One vector is turned by the same rotation once a tick. Each row is the vector after some number of ticks, and that number follows the row.
The counts run from 0 to 371.
[132 147 133  89 118 141 172 123 144 158 122 119 202 186 102 177 104 117
 136 100 131 107 128 145 123 169 119 137 129 108  98 150  83 107 149 133
 100 139 174 113 156 162 114 124 139 156 138]
283
[143 129 122 101 135 109 152 111 141 155 105 140 114 126 129 106 115  88
 158 109 125 109 132 121  92 147 133 147 148 144  99 180 163  53 126 122
 128 168 111 160 155 109 141 167 164 114  66]
310
[135 137 127 106  86 178 132 153 157 133 134 133 176 155 136  92 105  57
 137 110 114 151 128 134  98 159 112 119 148  96 102 158  84 116 153 107
 101 177 136  89  92 109 129 104 163 126 127]
265
[139 124 119 102 114 109 177 162 153 158 126 145 165 175 157 133  87 111
 139 125 119 121 141 114 149 160  74 132 144 158 159 172 103 115 118 116
 137 162 148 127 134 119 167 173 178 161 104]
361
[158 138 139 107  86 193 145 134 131 161 128 120 175 189  86 127 145 109
 146  95 137 129  99 130 123 150 150 122 111  80  77 133  80 136 120 145
  93 139 129 103 103 148 139 138 158 150 122]
183
[106 131 118  97 133  89 151 127 151 197 115 116 100 134 101 125  94  99
 152 104 128 125 128 110  71 148 137 150  97 131 139 151 163  99 142 131
 126 170 136 112 137 110 143 166 172 140  71]
70
[100 144 149  97 105 190 116 165 156 106 144 115 123 126 141  95 103  94
 126  79 115 146 118 170  96 132 118 136 165 123 118 160 106  93 142  86
 134 150 102 109  98 105 149 135 177 147  98]
257
[123 111 107  99  62 164 136 123 147 109 138 119 144 127 107 125 138 129
 146  52 158 114  85 162 101 114 152 108 151 114 113 167 100 125 155 114
  84 116 118 101  98 151 151 111 171 153 106]
336
[129 131 137 123  96 197 125 133 150 117 124  93 140 170 126  88 137 104
 146 116 106 117  91 145 107 134 112 114 136 122 113 132 107  99 108 119
 111 153 118 166 135 127 176 154 210 133  79]
252
[167 150 120 114  76 146 164 143 140 151 135 138 187 197 114 127 103  84
 139 114 129 125 125 128 124 173  92 102 115 105 135 151 100 120  98 132
 116 157 132  99 141 117 152 126 179 150 115]
272
[158 117 112 103 122 119 183 104 152 135 114 119 175 174 114 149 113 114
 137 133 136  92 112 165 148 180 128 116 148 121 101 131 117  90 120 130
 120 135 175 167 182 168 144 155 158 152  98]
292
[117 155 146  96  99 157 129 157 123 163 136 112 108 155  92 117 112 107
 149  90 131 140 107 120  98 138 122 128  89 111 126 147 138 101 107 131
 138 145  82 100 102  91 153 179 188 156  77]
170
[104 128 130 119 150 121 131 162 161 114  93 114 188 162 123 119  72  70
 148 147 149 124 130 120 139 153  91 141 132 128 119 159 113  60 167 156
 130 155 155 117 143 134 149 151 119 164 106]
214
[126 132  89  94 101  89 141 113 156  99 126 122 153 112  71 109 112  81
 127 100 190 115 111 125 117 154 147 139 122 106 102 158 159  63 153 150
 108 130 122 105 119 120 137 150 110 138  77]
227
[129 125  97  69 105 111 171 112 168 117 152 123 191 138 113 141 114  95
 111 105 152 126 126 166 129 180 154 136 162 109 100 142  97 111 160 113
 103 129 181 111 130 159 119 124 107 147 126]
286
[157 144 140 100  89 185 141 134 133 170 127 121 167 189  87 133 154 119
 133  82 136 127 103 112 122 149 144 139  98  91  91 144  88 136 100 144
  88 137 121 110 112 145 150 154 160 146 118]
182
[167 156 116 101  77 151 158 150 141 147 151 162 159 149 127 112 117  97
 124  67 142 142 138 121 117 169 110 158 142 109 123 197 121 109  96 107
 127 154 107  90 114 101 148 137 164 146 110]
269
[139 134 110  68 127  70 176 145 145 182 136 163 154 133 132 153  91 100
 134  98 139 129 163 116 121 167 117 157 139 144 132 187 124 103 136 120
 133 157 146  96 120 111 125 173 136 147 107]
369
[ 74 113 132 116 153 153 115 140 166 135  90  72 137 150 122 104 119 102
 156 135 122 120 101 119 112 124 124 151 113 138 106 121 119  84 162 146
 114 164 159 165 126 147 170 182 154 138  75]
153
[151 100 152 118 110 193 153 159 132 162 110 131 136 175 143 113 140 126
 162 110 114 124 104 139 146 126 129 122 140 127  98 152  75 131 109 126
 128 144 120 151 100 145 172 178 195 159 101]
102
[137 112  97 115 143 117 161 110 161 163 104 106 137 153  97 131 141 136
 148 107 162 104 106 118 138 156 162 169 113 117 102 139 143  90 118 155
 111 126 157 158 162 177 163 180 133 158  76]
141
[110 130 138  77 144 171 145 160 171 130 157 120 147 142 139 113 109  98
 105  88 125 150 137 186 141 176 155 167 169 106 104 146  82 106 134  97
 139 125 153 116 112 165 128 145 120 182 122]
197
[122 135 110  92 157  96 167 130 148 184 134 120 142 181  88 147  91  96
 137 120 144 120 127 134 129 166 145 140  81 109 144 130 117 109 118 154
 124 123 159 112 163 166 140 159 140 188  95]
131
[137 136 124  83 120 137 166 119 150 152 128 122 200 173 104 164  98 104
 134 109 138 120 125 164 122 180 139 120 140 102  92 138  87 107 161 129
 101 140 181 103 144 162 109 111 130 150 138]
284
[139 104 106 121 132 137 147 158 177 104 127 137 170 135 149  79  98  66
 120 133 149 139 134 154 166 175 125 148 174 109 103 154 104  81 151 122
 134 149 160 122 115 142 148 138 117 167 103]
206
[105 130 118  48  93 118 147 144 133 128 155 149 171 143 115 142 107  83
 123  90 134 137 131 127 112 121 121 102 131 128 127 168  62 134 162 124
  95 126 129  80  71 124 128 142 148 151 131]
26
[105 162 131  82 108 172 130 157 158 129 161 116 128 150 146  91 111  82
 106  88 101 145 136 138  92 146 108 146 144 131 147 157 111 105 104  87
 126 157 112 128 112 103 159 154 185 136  93]
259
[131 129 109  88 135 103 146 117 147 141 112 141 119 111 134 105 120  87
 143  98 134 106 140 118  98 144 135 159 159 144 105 187 157  50 136 119
 126 160 114 156 144 112 138 171 148 115  66]
309
[133 141 146 111  98 190 126 151 142 147 117 127 175 167 128 103 107  69
 148 111 102 144 127 132  95 151 111 126 142 101  97 160  83 113 150 114
 101 180 138 105 106 109 134 102 173 128 128]
264
[112 113 113 103 110 113 118 136 132 101  99 129 131 109 110 107  97  81
 164 105 162 110 106 139  87 105 124 108 148 136 109 186 142  61 183 139
 118 144  97 112 109 104 141 128 158 136  80]
316
[124 126 145  83 141 160 145 174 140 171 147 149 117 149 160 111 106  98
 127  90 110 150 144 145 131 139 120 150 141 136 138 177  87 118 112 106
 156 140 113 111  97 127 150 178 171 183 102]
109
[103 117 110 103 154 110 144 128 161 150 109 108 179 161  92 143 107 104
 142 119 164 115 119 125 129 148 153 154 102 110 105 141  96 109 176 165
  91 125 179 111 136 184 135 138 104 169 117]
134
[ 98 117 118  95 129 134 122 138 170 143 131  99  94 104 122  73 124  85
 134 109 123 146 121 128  90 146 152 161 132 123  97 132 157  84 146 115
 133 169 125 131  96 104 146 181 147 121  68]
158
[ 85 132 122 100 109 135 117 113 142  93 107  78 171 154  68 145 116 113
 148 114 169  97  82 138 107 121 135 117 106 119 103 128 127  76 166 162
  89 120 132 133 139 148 151 148 141 138  86]
234
[129 141 117  85 153  99 169 138 141 186 139 130 131 170  88 155  85 103
 129 101 155 130 134 142 128 171 147 148  91 111 144 144 125 103 115 146
 132 116 146 100 153 159 137 158 137 197  97]
130
[109 151 114  82 147  90 143 140 156 142 137 120 132 129 106 116  70  62
 123 118 144 142 146 143 106 178 132 156 125 115 129 150 151  62 148 132
 145 148 141  97 138 107 123 156 120 153  89]
218
[135 150 113 102 110 110 153 108 133 144 124 107 126 146  64 139 113 113
 146  91 170 105 102 136 102 157 151 135 101 108 107 146 177  64 109 145
 127 129 103 126 166 127 137 168 153 150  66]
230
